Each path below is one point turned by a fixed rotation once a step. After each direction that follows a path, write how fast that rotation turns it, in deg/step (0 if it stays still).
Each turn is a multiple of 5 degrees from 10 to 175, or 0.
Each row of a path follows its step; steps can be skipped.
path 1
step 0: [ 46  19   4 -37 -15 -17   9  17  31  18  -8  -5   9   1 -40   9 -17  11
  16  -2   9 -40 -65   0  -2 -17 -13 -22  -9  23   1   5  25   0   3  -2
 -23 -19  25 -21  -2  13 -29  10   3  -4   6  -3 -16   1]
step 1: [ -2  25   3  19  32  10 -16  -9 -18  16  22  -8 -22  44 -22 -21 -11  -6
  20 -17  26 -20   2  10 -28  47   5  25 -22  -2 -23   0  10 -13  14  11
  22  -4   0 -25 -55 -32   3  31  15   0 -16 -21  -7   1]
step 2: [  5  51  26   5 -14  64  10   9  -4 -14  15 -12   3  30  13  -5 -29 -22
  -4  34 -11  -7  34   2   3 -19   1 -23   8  13   6 -13  19   7 -21  24
   4 -16  -9 -25  44  -3  14   6 -22 -16 -12  -2  -4  23]
step 3: [-42  20 -20   9 -17  -3  -3  11  -4  11 -22  13 -36  26  -1  26  25  40
  -1 -21   7  12  -8  -4   9 -34  26  -6 -39  26  15  16  12 -14  -6  20
  -2 -16  19  14   1  23  14 -16  28  -7 -48  -2  17  18]
step 4: [ 35  32 -23  -8  -7  13  29  31  29  19 -17  15  15  -3   9 -11 -22 -27
  11   0   5  -1 -23  -4  12 -22  -3  12 -16 -34   4   0  20 -35  14 -36
 -32   9   0  10 -48  26  27  20  -2 -15  10   5   4  11]
step 5: [ 26  11  -3 -24 -16 -24 -25  19   1  16  21  -6  -4  18   8  19 -23 -33
   5 -49 -16  29   9  -9 -24  15 -23  20  -9   0  17 -45   5   4 -18  24
  27 -43   2 -13 -12 -29  -1  26  21  14  -5 -15  19  -9]
step 6: [ 13  15  -1 -11  -7  63  23 -13  -9   0  11 -29 -24   9  15  14   0  32
  18  18 -19  17   8  -8   8  34  27   7   8 -23 -10 -18   3 -11 -10   5
   3  18 -23 -40  15  20   3   2  28  -1  -8  30  38 -28]
step 7: [ -6  19   0  37 -13  20  11   7   6  26 -17 -16 -14 -19  13  -7   6  14
 -26 -52   5  10  -7 -14 -25  -7   1 -11  34 -15  11  15   8  -7 -20  18
 -32 -31  31   5   8  21   7 -59 -30 -11 -16 -15  14  10]
step 8: [ 17 -19   0  -4  23 -17   8  17  20   8 -18  14   1 -10  43  13 -34  33
  10  -5  59   5 -10   6   6  -6  -5 -24 -23 -48  -4 -10   2  -6   2 -12
 -18 -11  20 -21  -1  30   0  27  37  13   1  -9 -32  10]
step 9: [ 36 -12  16   1  37  -3  -6   2 -16   1  17 -13  -1  12  26 -22  13 -44
   7 -11  12   7  32  11  27  34  -6  22 -22  -9  47 -14 -21   5   1  43
 -20 -15 -17   9 -35  -6  30  -9   5 -18   7 -11  14 -21]
[  8   6  -4   0   2  -8 -14  -4   2  -5  -9   2  -1   1  -4   0  -3   3
  -9  -1   4   1  -7  -2   3   8   0   0  15  -1   3   2  11   6  -7  -4
  -1   0  -1   2 -10   2  14   6   5   1   0   5 -10   5] => 95
[  8   4   0   1  -3  -8  -1  -6   4   9   3  -1   7   4  11   8  -5  -4
  10  -6   4   0   2  -2  -3 -10  -5   0  13  16   3   6   2  10   3   3
   0   0   9  -2   9  -1  -2  -1  -3   9   0   2   4   5] => 145
[  2  -2   1   2  -8  -2   2   6 -13  -5   5 -11  -1  10   9   8   7  -1
  -7  10   0  -7  -1  -9   7   5  -1   3   1   6  -2  -8 -10   4  -9  -1
  -1   0   8   3   3   5   8   6  -4  -1  -6   0  -1 -10] => 100
path 2
step 0: [-35  16  -7  16  34 -27  18   2  11 -10  18  -1  -3 -29 -24 -39 -15  36
   8  19  -4 -44   5 -37 -32  10 -33  -9 -36   4  19 -27 -10  -6   3  26
   5  34 -16 -13   0   0 -16 -14 -18  23   9  37  -6  27]
step 1: [-11 -30  -1  -8  47   9   4 -10  -7  25  21 -15 -43 -16 -26   2  -5  31
  -6   9 -30  -8 -25  11 -26   4  31 -26  10  26  26 -20 -29 -53  -3   3
  -6 -24  15   1   2 -31  27   7 -12 -35   6 -25 -12  12]
step 2: [ -8 -11  -5  -7  16  -5 -31 -30 -14   2  -3   8  24   5  22  49 -21  27
  10   3  -6  26 -32 -19 -21 -23 -34  10   1   7   0 -12 -28 -31  -2  -4
  34   1  11 -17 -25  12 -44   2  35 -36  18  21   8  42]
step 3: [-26 -10  19   7 -25 -27 -15 -11  -8 -17  40   8 -21 -35   0 -24 -28   4
   7  32  19  15   0 -29   1   3  15 -13 -39  22 -14 -37 -41 -14 -18  26
  27  35   1 -13  31   4 -19  -3 -20 -19 -11  34  -6 -24]
step 4: [  8 -25  -9 -10  39  11  20   0  -9  -6  21 -19   8  -5   1  -5  -3  23
  19  21 -24   5 -11 -15 -14 -19  34 -29 -40   5  14  19 -13  -6  -7 -28
  30   9  21 -17  15  -3  45  30 -25 -21 -37   2   4  61]
step 5: [-48  -5  15  18   8 -11 -11  -9 -28 -26  -2  19  -2  39 -10  13   0  26
  25  17 -32   3  -7  -7  -7   0 -22   7   2  42  14  19 -28  15 -20 -29
 -12  20   3   2 -15  -1  -6 -33  -3 -42  46  35 -24  36]
step 6: [-40 -22  14 -26 -10 -10  -5  -4  13   7  41  21  18 -15  33 -21   0  15
 -10  12   1 -25  22 -13  15   8 -38  -3  15  42  13 -25   3 -49 -12  26
  38  -5   5  13  21  -7  21   4 -24 -52 -14  20   0   2]
step 7: [ -8 -43  14   8  11  10   5   8  15  -3   0 -20   4 -59   8  -1 -26  45
  24 -34 -18   1  28 -23 -24  13   4 -30   7 -16  -1  10 -26  -3  10 -14
  13  35  56 -16 -23  17   5  12   5 -24  -6   1  -1  31]
step 8: [-64 -17 -17  13  13  17 -46  13  -6  -2  12   8 -20  38   2 -17  -4  43
   2   5 -38  23 -19 -18   2 -20 -17  -3 -54  11   5  11 -18 -19  15  11
 -17  34  13   5   2  12   0  18  10  -7  14  -2 -32 -20]
step 9: [-12  11  19 -20 -30   8  -9   5  -2  37  29  -8   8  20 -32  13 -22  18
  -9  25 -32  29   2 -49 -13   6  -4  -2  26  27  21 -14 -10 -23   1   8
  27 -11   5  27   6  23  35   6   6 -28 -46  44  11  15]
[  6   6  -1  -3  -2   0   9  -9   7   5   7   0   1 -10   1   3  -4   9
 -12   3   4   3   6  -3   1   0   3  -6  -5   9  11  -6   2  11  10  -4
   1   0   0  13  10  -1   3  -4  -4  -4   0  -3   1  -5] => 125
[ -5   4 -10   2 -11   7  -4   3 -12  -3  -5   0   5  -7  -3   8   9   2
  12  -2   1   1  -2  -4 -10  12  -1  -3  -6  11   1  -7   7   2   7   6
   3  -2  -2  -7  -1  -2   4   4  -7  -5   3  -7   5  -1] => 0
[-11   5   7  -2  -1  -1   9  -7   6  10   2  -3  -1  -3  -2  -2   1  -6
   9 -14   2   0 -13  -8   1  -3   3  -2   5   3  -2   6  -2  -9  -1  -3
   1   1  -2   0   8  -8   7   0  -9   5  -6   3  10  -8] => 130
[-3  6 13 -1 -3  7  8  6 -3 -5 -2 -2 -5 -9 -4 -2 -2 12  4  4  8  7 -1  4
 -2  0 -5  8 -2  6  0  4  7 -6 -5 -7 -2 11 -3 -3  3  1 -7 -2  4 10 15  2
 -7 -3] => 145
[ -1  -2   5   9  -1   1  13   8  -3  -5 -12   0  -5  -3   5  -1  -5  12
  -2   7   0  -2   7  -3  -6  -8   5  -3   5 -10  -9  -2  -2  -4   1   6
  -7  -7   1   0   7  -2   0   2 -13  -1  -5  -8   8   4] => 115
path 3
step 0: [-22 -43 -35  11   9  19  40  43 -15  -3  19 -20 -17   5   9 -36  25 -15
 -20  -2 -21 -30  -8   1  20 -22   4  -2   1 -16 -21  11 -22  26   5  11
 -30 -34  28 -43  31   8  21 -12   8  17  26  -4 -29  -6]
step 1: [-34 -31   4 -40 -34 -18 -20  20 -39 -14 -14  -5  17 -16 -26  10 -19 -12
  -4  34  -5  22  10  44 -13  -2  14   8  26   0 -13  10  -6  40   0  -5
 -11 -18  20 -12  49  -2   4   4  22  10  -7 -15  61  -4]
step 2: [-16 -40 -32  18   0   1  35  -9   2   5   9 -14  24 -16 -35 -31  -8  12
  -2   2  -6   7 -54   9  45  13  10  30  17 -37   2  -9 -21  -9 -18 -37
  -2 -14 -17  23  16 -14  -2  18  20 -35  10  35  33  33]
step 3: [-18  18 -18 -17 -20  -8  28  37 -11  -3   0   2  49  26   7   8 -17  -5
 -15   5 -48 -10  -6 -21  27   5  33  -4  -6  -2  27  18  40  -6  28  -7
 -17   5 -21 -27  24 -11  12  21  27 -30 -21  30  13 -52]
step 4: [-10 -38 -11  12  -2  20   0 -49 -41 -12  -9 -17  20 -17 -25   2  22 -22
  16  20 -18 -41  17  -7  24 -19  25  -6 -29  16 -25  -1 -21 -12  -5 -10
 -40 -27   4 -23   5 -22   9  19 -11 -43 -48  -5 -17 -11]
step 5: [-34   0  -2  14  16   3 -14   6 -39  -3  23  17  30  -6 -22  19  -3 -18
  -9  -4 -29  18   4  28  43 -26 -55  13   8  11   0  61  -4 -13 -24  -1
 -10  23  14  29  42 -22  31  -2  -1  11   4  11   2 -19]
step 6: [ -4   4 -18  14  -4  12  46 -22 -20 -11  -2   4 -25  33  -9 -18  15 -55
 -29  19  -1   4  31  -2  13  -9   7   0 -16 -21  21   6  -4 -10  14 -17
 -25 -25   2  37  51  31  21 -12  43   5  -7  28  17  39]
step 7: [-20  -9  -6 -14 -29 -17  18  -6  20  33 -29 -23  14 -13  37  17  -8  16
  19  -6  -5  -8  11   8  14 -18   4  10 -15 -12   7  24   2  49 -17 -13
 -63  38   3 -19  69  -8   8   2  18   3  -9  20   3  15]
step 8: [ -1  -1 -33  -4  19  41  15  -2  -9 -13 -18  -3  -9 -53 -42  -7  -9  -5
   3   1  29  -8 -13 -34  23   4  -3  10 -50   3  -4  22 -20  24  22 -20
 -19 -10 -29   4  34 -30 -12  10  23   9   7 -21  48 -33]
step 9: [  7  31   4  16 -20  12  16  -3 -40 -25   9 -17   0   1 -16  20  -8 -23
  24 -14 -13  19 -33  20  32   0 -14  30  -5  12  28  -7   3  22 -15  39
   8  21   0 -12  46  14 -14   3  20 -79   4  10  15 -19]
[-2  7 -8  1  0  5 -6  6 -2 -3 10  0  0 10 -8 -1  7  1  4  3  5 -1  1 -1
  7  9 -4 11  2 -8 -7 -2 15 -3  0  0  1  4 -9 14  6  3 -7  4  1 -3  9 -4
 -5  4] => 110
[-10   1  -9  -3  -5  -2   3   2   8   0 -10   2   3  -4   3  10   1  -4
  -4 -12  -2  -4   9 -15   3   4   2   2   0  -1 -10  -1   5   0   5  -5
   0   3   2  -8  -7   9  -3   2   5   1   2  14  -8   7] => 95
[ -1  -1   5  -9  -1  10   6  -1  -6   7  -9   4   7   9   6   1  10 -12
   0  -1   4   7   6   9   1 -11   1   1   0  -3  -4   5  -6  -2  -8  -5
   4  -4   0   5  -4   3   1  -2  -3   6   8  -2 -14  -5] => 60
[-11   0   3 -18   1   7  -9   4   2   0   1  -2  -4  -5  -9  -4   5   9
  10  -3   3  -8   1  -2   1  -2   5  -6  -2   0   0   9  -4   3   8   4
 -13  -2   5  -1   0   3   0   5  -4   1  -4 -11  -7  -2] => 100
[  0   6   1  -9  -6   1   3 -10  -6 -13   1   3   5  -4   7   4   7  -5
  -7   0  -5  -7   3   0  -5   0  -1  -7   7  -1   0  -3   3  -2   6   8
  -6  -8  -9   5  -1   8 -12  -9   6  -1   2  -7  12  -4] => 140
path 4
step 0: [ -9 -29 -14  30  27   6  14 -11  -1   2  -9  43  -3  -2  10  -2  11  15
   5  13 -32  26   3  26 -37   3   6  19  31  -4 -54  29 -10  -8  -7   3
 -10   8  -5  -2   4 -14  11 -16  -6   2 -38  -5  48 -15]
step 1: [ 16   8 -38  20   4 -13   6 -36 -37 -27  10   6 -10  10   8  20  -7  -7
  15  -4 -17   2 -42   3 -30 -19  21  24  12   1  13  32  14  23 -31 -21
 -37  -6  -6  10  11  18 -17  38 -15  13   4  -3  37  -1]
step 2: [ 24   1 -16   0  16 -10   2  11 -53  -4   1  -5 -27  -3 -48  30  14  13
   7  14  -4  31 -10  21 -15 -14  30  -1 -12 -39 -34  19   4   4 -24   3
  -2  -2 -16  29 -13   4  42 -19  -8 -19  -9   0   7  20]
step 3: [  1  23 -19  41 -14  -4   6  13  32 -11  18   3  -5 -12  -6  -8  -2  23
  14  -6 -36  39  -1  -5  -9   2  17  25  12   0 -28  36  28  23 -18 -13
   4  17  -2  52  14   3   4 -14 -44 -15  26  -5  12 -24]
step 4: [ 10  34  -6 -21  24  16  23  -5   1 -23   7  20  -9  25  18   7 -13  10
   4  25 -14  15 -12  32 -16  14  29  25 -17  -7   1  47  23  -6   5  29
 -21 -17   0  30 -15  46  27   7  -4  13  22  20  10  16]
step 5: [ 24   9 -18  15  -5  33 -37  26 -22  22  10  27 -22 -34  34   4  -5  18
  13  26  -8  27  25  47  -5 -16 -10   6  -7   7 -24  15  -2  17 -41   2
 -11 -30 -22  10  14  13  17  -9  -7 -14  14  -6  20   1]
step 6: [ -1  25 -27  18 -12 -18  -1   2   1 -45  -3  17  17 -36   6  -4   6   8
  19 -24   8  37 -21  19  22 -41  13  39 -12   9  -2  34 -11  11 -16  34
   1 -11   3   5   1  25 -22  -6 -22  -7   4  32   5  27]
step 7: [ 51 -13  -4  -4  46   4  -3  -5  13  -3 -23  27  18 -26  -8   4 -42  -1
 -14  28  16  50 -22   3   3  21  13  -4 -17  -1 -39  17 -12   9 -11   9
  -2 -12 -10  34   7  20  -3   5   4 -14  15   8  -8  25]
step 8: [  2  15 -16  30   5   6 -21  11   9   0  11  -4 -30 -15  15  24 -46 -17
  -2 -26 -21  46   5 -22   7 -15  12  25 -22  37  -8  15 -20  13  10  -1
  -9 -21 -36  12  23   0  21 -26  -4  36  18  20   9   3]
step 9: [ -5   0  22 -12  12 -13   9 -14   8 -28 -16  43   9  -1  12  -5 -22   2
  13 -28  21  28 -16  43 -24  13 -16  10 -17  -8   0  25 -38  -3 -14   1
 -20 -15   1  17  31 -12  39 -35 -10   2 -10  39   9  12]
[ -7   3  -2   8  -4   2   3   4   0   0   7   0  -7  -9   3  -2   4  -1
  -9  -2 -15  -1   5  -3  -1  -9   1   4  -6   4 -13 -12   0  -7   6   5
   1   3   0  -1  14  -5  -4  -8   3  -7   0   0   9  -3] => 135
[ 14 -11  -7   6   0   2  -6  -3   3  -3  -6   1   2   3   5  -5   5   1
  -3   1   8   1   2   3  -1  -7  16   4  10   7   0  -1  -6  -2   4   0
  11  -8  -1  -4   1   2 -11   1  10   0  -5   3   6   1] => 55
[  1   2   9   9   6   0  -8  -2   7  -1   6   3   3   7 -10  -6  -7  11
  -7  -2  -5   4   9  -9   3  12  17  -3  -3   7   5  -3   2  -3   1   5
  -3   2  -1   6  -3  -1   7  -4  -1   4   1   2  -3  -3] => 80
[ 6  8  4 -1 11 -9 -1  3 -8 -2  4 -4  0  8  8 10 -5 -6 -6 18 -7  2 -3 -5
  4  5 -2 -1  2  5  7 -1  9  1  4  1 -5 -2 -6  0 10  3 -5  6 12 -3 -1 -1
  4  1] => 115
[  6   3  -3  -3   0  -6   7   1   3   0  -2 -12  -1   5   1   5   3   4
  -3   0   5   6  -5  -8   0   4   4   9 -13 -12  -5  -4  -7   7   2  -1
   4 -11  -2   8   1 -10  -7  -6   0   7   3 -12  -4  -6] => 70
[ -4   1  -1   2  -2  -3   1   5   4  -7   1  -3  -8   5  -7  -1   2  -5
   0   6  -2 -10   3   1 -14  -3   6  -4   7 -11   8  -3  11   4  -4   0
   9  -7   2   9  -4   3   5  -1  -7  -7   1  -5  15  -1] => 35
[ -9   4   4   3   7   1  -3  -4  -9   0 -11   3   5  -2   8  -1   3  -2
  -2   5  -3  -1   8  -5  -2   1   2   7   1   4  -5 -12  -2  11 -11  10
  -4  -5   5  -4 -11   2  -8   3 -12   2  -8  -4  -1   6] => 65
path 5
step 0: [  5   2  32 -21  -7  34 -31 -20   2  -5   4  -6   3 -25  -4  -9  31  -4
  21  41  -8   9   8 -10  24   3  19  21 -15   5 -13  -4  10  -6  35 -22
 -24   6 -18  -3  -4  13 -26   0 -32   4  -4 -33   8 -18]
step 1: [  3  -7  26  -8  19   9  25   6  18  27  22   1  -5  19  17 -24  25  16
  19  26   0  -8  -8  -4  10 -24 -11  33  -5  -2  -5 -17  19 -23  -5   8
  -3  14   2  -4  -9   1 -29  31   6  31  40  13  22  31]
step 2: [  1   8  19  30   5 -18  31  23  -5  18   0  27   8 -14  -1  19  18  45
  15 -16   5  -3   5 -18 -22  -9  -4  10  18  -2  -1 -13  15  14 -23 -12
  27 -24   8 -11 -19   5   2 -12 -13  26  -5  -5 -31  44]
step 3: [-39  -5 -27 -10   9 -27  -6  21  -5   4 -11 -13  -3   1   7 -13 -13  14
 -37 -45  15  -8 -18 -36 -17  17 -11  -8  25   3  -7   3 -12   6  -7   4
  -5  -7  -9  -9   5  10   6   6 -23  -4 -15 -51   0  30]
step 4: [-23  -1 -25  -5  18 -12 -19 -22 -16  -1 -16 -34  21 -17 -25 -17   8 -22
 -30  20  -1   9   6 -40  35 -10  28  -6  27   7 -11  -5 -19   8  -2 -36
 -14 -14   8   3  30 -15   1   1  17 -12  -7   5  -6  -1]
step 5: [ 13  -8  34   3   3  -8  18 -40 -24  20 -18 -14  -5  18  10 -46  10 -24
   3   1 -10   4   3 -16   9   8   2  22 -11  15  -5  12 -20   2  36 -21
  -1  -2  -5  27 -11 -10   8 -19  14   0  47   3  -4 -30]
step 6: [ 16 -19  22  31 -24  10  26 -16  15  16 -14  17  10 -21  20   5  -5   9
  26   1   7  19  -8   1   9 -10 -12  24  -8  -5 -26  -6  22   3  11  -9
  17   8 -14 -41   4  -3  21  -6 -14 -38  38  12  31   5]
step 7: [-12 -14   1  18  -1   3  24  13  32  22   1  14   1 -24  -1  13 -15  28
 -24  -3 -17   4 -23  -1   6  32 -22  21   2 -40  10 -27   5 -27  18  38
  31 -24  -3   8  24  20 -17  -5 -16   5 -10   4  -2   5]
step 8: [  4   2 -40  -8   9 -39  -3   3  29  27  14 -26 -25   5  22   4 -14  32
 -42  17  -3 -14   0  -7  10   0  10 -20  -9  20  -7 -13  20   9   4  14
  -4 -21  23 -21   5  17  11 -16   2  14 -30  13 -27   2]
step 9: [ 20 -11   0  -2 -13 -10 -45 -11  -1   7   0 -20   4  20 -40 -21 -27   9
 -30 -36  14 -14  35  -5  -1 -17  10  13  -1  22 -25  39 -10 -22 -14  -7
 -10 -11  16  13  -7   7   6 -22 -12   6  -2  17 -16  -7]
[-15   5   3   5   2  14   2  -3   0   1   2 -10 -16   1   2   5  -2  -3
  -9   8  -6  -9  -4  -3   2   0   3   4   2   5   1   1  -7  -3  -2  -4
  -3  -2   9  -8  -3   0  -6   3  -7  -4  -7   1  -3  -9] => 90
[ -6  -1   8  -4  -3   2   1  -3  -9   7   2   2  -2   0  -1  -8   2  -1
   1   1   2   3  12   6  -3  -6  -7   0  -1  13   7  -8   6   0  -4   3
  11 -14  -4   3  -4  -8  -2   4  -4  -5  -3   6  15  -1] => 80
